In the data rows, the value 50 means zero.
Here is a table of points, one per row:
ndarray[61 56 78 92 60 81 49 65 71 32 47 06 50 58 75 49 71 31 69 67 30 35 60 28
        32 37 60 66 30 57 19 44 40 50 40 27 38 54 72 48 65 75 52 63 59 66 66 28
        41 55 49 41 61 63]
ndarray[80 37 34 44 42 40 62 59 66 35 88 47 39 57 33 20 34 54 51 62 80 52 51 21
        24 61 26 36 23 62 47 57 72 81 30 61 43 70 55 23 68 41 70 08 64 41 33 64
        28 34 36 15 37 36]
ndarray[41 55 63 77 24 43 38 63 75 37 53 56 87 42 80 40 48 52 62 50 39 55 49 34
        75 64 64 59 27 50 76 26 18 59 57 50 70 36 18 42 39 14 68 65 64 42 53 59
        74 35 48 48 30 47]
ndarray[38 21 28 40 66 67 56 47 56 34 33 35 67 06 51 65 26 69 65 47 34 18 48 57
        63 36 72 63 54 48 79 54 30 71 58 77 52 85 19 47 38 84 44 47 48 21 64 49
        26 50 34 47 60 43]
ndarray[34 66 50 28 83 28 44 40 69 41 46 34 78 55 53 48 89 49 65 38 40 66 60 87
        67 69 57 58 38 59 59 58 51 47 15 45 33 25 28 53 76 86 55 66 46 21 59 51
        31 48 38 55 54 40]
ndarray[32 52 49 54 61 64 30 34 68 48 46 36 44 34 37 52 83 19 58 46 80 60 56 81
        33 71 46 28 45 63 49 71 28 67 53 91 37 79 69 66 48 36 66 39 52 76 24 69
        90 60 55 56 71 56]
ndarray[72 51 18 52 42 78 77 43 66 73 47 58 52 66 29 62 47 31 48 34 24 48 56 53
        32 21 65 81 66 69 44 68 57 68 72 59 19 47 45 48 68 29 60 75 62 72 48 73
        40 47 38 55 27 41]
ndarray[76 38 64 45 85 43 15 32 38 41 48 73 34 61 50 57 25 25 58 49 37 60 43 80
        64 50 65 62 50 57 30 56 55 79 34 32 91 41 60 55 49 53 65 44 66 49 46 21
        53 74 37 64 26 43]
ndarray[45 54 49 44 70 40 52 74 66 43 70 61 78 61 27 67 45 50 31 25 33 54 22 38
        26 71 29 36 50 76 19 40 67 70 51 42 66 75 23 54 54 40 16 55 29 51 73 42
        66 24 82 79 67 57]
ndarray[78 45 50 40 66 15 70 42 58 73 31 69 47 34 65 67 32 49 72 56 49 51 23 24
        54 39 58 56 26 57 41 72 53 19 17 56 23 51 62 78 44 45 52 37 63 74 48 21
        34 49 38 62 50 55]
ndarray[77 49 59 42 17 75 37 40 65 49 47 55 32 47 74 60 47 55 66 40 80 56 50 72
        66 51 72 22 69 62 26 51 70 68 37 66 31 35 58 54 16 75 28 69 53 29 35 74
        29 29 94 39 34 76]
ndarray[72 59 38 46 46 55 64 33 17 42 32 46 61 62 70 49 24 75 72 31 34 66 56 43
        79 40 49 39 70 57 34 35 75 47 62 55 33 51 65 23 74 32 53 42 51 35 36 46
        95 74 38 68 44 38]
ndarray[38 51 70 74 54 28 26 41 00 54 58 32 45 40 69 68 63 27 58 48 29 61 62 31
        71 31 29 67 36 59 42 39 78 55 59 41 37 63 59 65 40 68 63 48 53 57 45 62
        29 25 39 41 67 46]
ndarray[41 76 40 39 25 39 66 51 48 26 49 60 23 64 42 50 48 52 53 66 34 63 66 22
        60 77 71 32 74 69 86 64 29 63 57 53 57 41 63 72 62 36 60 72 59 44 75 53
        24 46 32 70 63 68]
ndarray[44 61 38 30 36 63 56 36 66 45 28 47 69 62 51 40 52 35 60 40 68 49 63 66
        33 58 43 52 52 08 67 39 68 67 56 24 63 24 66 63 28 49 15 69 60 80 27 51
        48 31 22 18 78 41]
ndarray[28 21 43 41 28 20 41 45 58 31 39 44 35 29 53 68 69 13 24 40 66 49 60 29
        61 31 43 61 67 68 34 23 44 40 63 33 70 48 59 49 65 45 31 53 51 30 18 52
        41 69 40 65 11 40]
ndarray[41 54 79 86 40 52 23 55 38 81 45 60 90 52 44 47 58 70 62 61 44 16 61 28
        33 64 55 54 77 54 78 50 39 58 45 48 55 32 55 72 55 62 58 53 58 21 47 52
        69 39 35 69 17 38]
ndarray[34 51 64 56 60 69 66 73 72 46 88 65 33 59 32 68 50 65 62 79 75 58 45 55
        83 79 39 88 67 32 29 69 67 33 77 50 41 37 26 55 32 40 22 36 23 35 45 45
        69 62 28 20 63 49]
ndarray[62 70 59 53 55 57 31 54 72 68 48 28 28 67 29 65 39 43 08 50 28 55 11 38
        54 32 23 22 24 31 83 67 54 54 63 71 63 69 68 60 49 59 30 69 31 17 63 42
        66 52 67 42 57 29]
ndarray[48 71 47 39 65 36 50 47 68 58 48 65 50 15 34 42 75 50 48 58 45 57 64 40
        62 14 47 67 67 24 36 38 78 39 40 49 80 62 64 60 58 27 71 45 62 18 24 36
        40 37 52 66 58 75]
ndarray[87 44 60 35 40 22 64 89 36 49 64 65 40 67 59 31 36 61 29 34 63 42 68 82
        55 44 61 77 48 68 72 67 30 15 43 39 66 83 58 40 66 73 53 46 61 43 54 61
        84 39 44 27 71 55]
ndarray[78 74 54 56 19 34 76 29 38 37 32 37 49 33 28 62 71 66 38 68 25 34 44 84
        55 71 54 39 47 32 28 45 70 15 69 30 64 78 27 43 32 54 66 42 60 56 55 68
        73 54 41 39 25 43]
ndarray[35 50 47 33 43 79 80 37 30 86 40 63 37 23 72 51 82 54 08 41 34 49 49 34
        67 76 66 60 35 63 39 33 17 65 22 38 52 27 67 39 56 33 53 17 37 36 55 35
        43 34 42 51 64 46]
ndarray[33 69 28 71 52 70 47 52 47 48 40 24 41 75 66 31 32 47 32 44 88 61 60 62
        46 49 61 72 36 69 73 28 68 23 65 50 42 46 51 53 15 85 50 04 67 57 63 37
        45 44 58 94 58 43]
ndarray[26 44 20 72 48 37 31 30 49 47 51 58 98 48 50 35 21 62 29 88 74 68 26 46
        34 46 54 39 78 56 26 69 32 28 44 43 43 44 58 26 62 46 64 69 50 62 59 65
        28 47 79 24 61 31]
ndarray[26 33 76 31 34 45 37 55 47 57 29 69 33 68 33 38 81 66 74 35 59 53 45 62
        32 25 25 26 65 57 46 60 29 49 79 34 29 54 57 29 36 31 60 53 73 57 72 07
        31 56 83 24 54 36]
ndarray[38 42 94 40 29 38 77 25 61 50 55 42 39 36 49 40 22 73 69 36 32 63 54 70
        36 32 37 73 43 53 71 57 23 56 59 61 80 36 63 42 66 54 46 36 10 71 41 62
        28 47 56 71 46 46]
ndarray[23 34 36 71 49 27 58 90 65 55 37 69 27 50 65 39 39 64 58 32 65 35 54 47
        64 33 71 30 36 13 32 50 54 71 49 50 51 30 65 45 56 64 69 62 23 79 86 67
        56 49 31 74 40 42]
ndarray[26 40 36 57 83 62 44 45 41 34 38 39 41 56 49 56 24 61 30 36 53 33 62 73
        26 65 36 35 58 71 66 42 75 27 22 75 45 27 67 68 28 22 54 68 43 56 63 52
        67 57 72 10 38 83]
ndarray[39 34 27 38 48 80 62 76 34 58 84 55 31 58 42 65 30 40 67 43 37 53 36 52
        26 75 22 32 64 10 39 48 37 14 38 30 34 64 32 46 44 57 75 57 61 52 17 65
        59 48 35 65 59 43]
ndarray[79 65 31 54 57 74 25 89 20 56 54 58 55 61 24 53 74 65 64 70 57 38 54 34
        75 31 37 47 46 64 50 58 42 39 35 72 81 23 15 24 34 48 37 29 28 80 27 59
        26 92 65 35 53 51]
ndarray[41 44 77 35 57 67 42 39 11 52 47 51 69 44 32 13 70 30 36 40 76 58 12 32
        34 74 82 47 39 12 83 30 71 47 68 40 32 70 41 60 76 43 25 50 57 62 66 61
        47 89 74 48 50 86]
ndarray[78 37 43 37 67 24 54 24 40 62 88 42 49 61 83 52 43 45 22 96 39 35 79 44
        27 31 29 25 41 22 48 40 27 66 68 58 28 44 13 46 52 41 21 64 26 60 63 21
        70 53 70 69 57 64]
Along one direction, these points spread out more than along any other. Take the direction at right angles to it along which they spread out most. Go by this last direction. Where along it does each point below lie, from 0 to 99? The average is 50, and the first point in the table lies past the average. One standard deviation of the points above along it is 16.
ndarray[78 37 43 37 67 24 54 24 40 62 88 42 49 61 83 52 43 45 22 96 39 35 79 44
        27 31 29 25 41 22 48 40 27 66 68 58 28 44 13 46 52 41 21 64 26 60 63 21
        70 53 70 69 57 64] 51
ndarray[79 65 31 54 57 74 25 89 20 56 54 58 55 61 24 53 74 65 64 70 57 38 54 34
        75 31 37 47 46 64 50 58 42 39 35 72 81 23 15 24 34 48 37 29 28 80 27 59
        26 92 65 35 53 51] 25
ndarray[62 70 59 53 55 57 31 54 72 68 48 28 28 67 29 65 39 43 08 50 28 55 11 38
        54 32 23 22 24 31 83 67 54 54 63 71 63 69 68 60 49 59 30 69 31 17 63 42
        66 52 67 42 57 29] 60
ndarray[87 44 60 35 40 22 64 89 36 49 64 65 40 67 59 31 36 61 29 34 63 42 68 82
        55 44 61 77 48 68 72 67 30 15 43 39 66 83 58 40 66 73 53 46 61 43 54 61
        84 39 44 27 71 55] 24
ndarray[61 56 78 92 60 81 49 65 71 32 47 06 50 58 75 49 71 31 69 67 30 35 60 28
        32 37 60 66 30 57 19 44 40 50 40 27 38 54 72 48 65 75 52 63 59 66 66 28
        41 55 49 41 61 63] 65
ndarray[45 54 49 44 70 40 52 74 66 43 70 61 78 61 27 67 45 50 31 25 33 54 22 38
        26 71 29 36 50 76 19 40 67 70 51 42 66 75 23 54 54 40 16 55 29 51 73 42
        66 24 82 79 67 57] 54
ndarray[33 69 28 71 52 70 47 52 47 48 40 24 41 75 66 31 32 47 32 44 88 61 60 62
        46 49 61 72 36 69 73 28 68 23 65 50 42 46 51 53 15 85 50 04 67 57 63 37
        45 44 58 94 58 43] 62
ndarray[38 42 94 40 29 38 77 25 61 50 55 42 39 36 49 40 22 73 69 36 32 63 54 70
        36 32 37 73 43 53 71 57 23 56 59 61 80 36 63 42 66 54 46 36 10 71 41 62
        28 47 56 71 46 46] 49
ndarray[41 76 40 39 25 39 66 51 48 26 49 60 23 64 42 50 48 52 53 66 34 63 66 22
        60 77 71 32 74 69 86 64 29 63 57 53 57 41 63 72 62 36 60 72 59 44 75 53
        24 46 32 70 63 68] 60
ndarray[41 54 79 86 40 52 23 55 38 81 45 60 90 52 44 47 58 70 62 61 44 16 61 28
        33 64 55 54 77 54 78 50 39 58 45 48 55 32 55 72 55 62 58 53 58 21 47 52
        69 39 35 69 17 38] 64
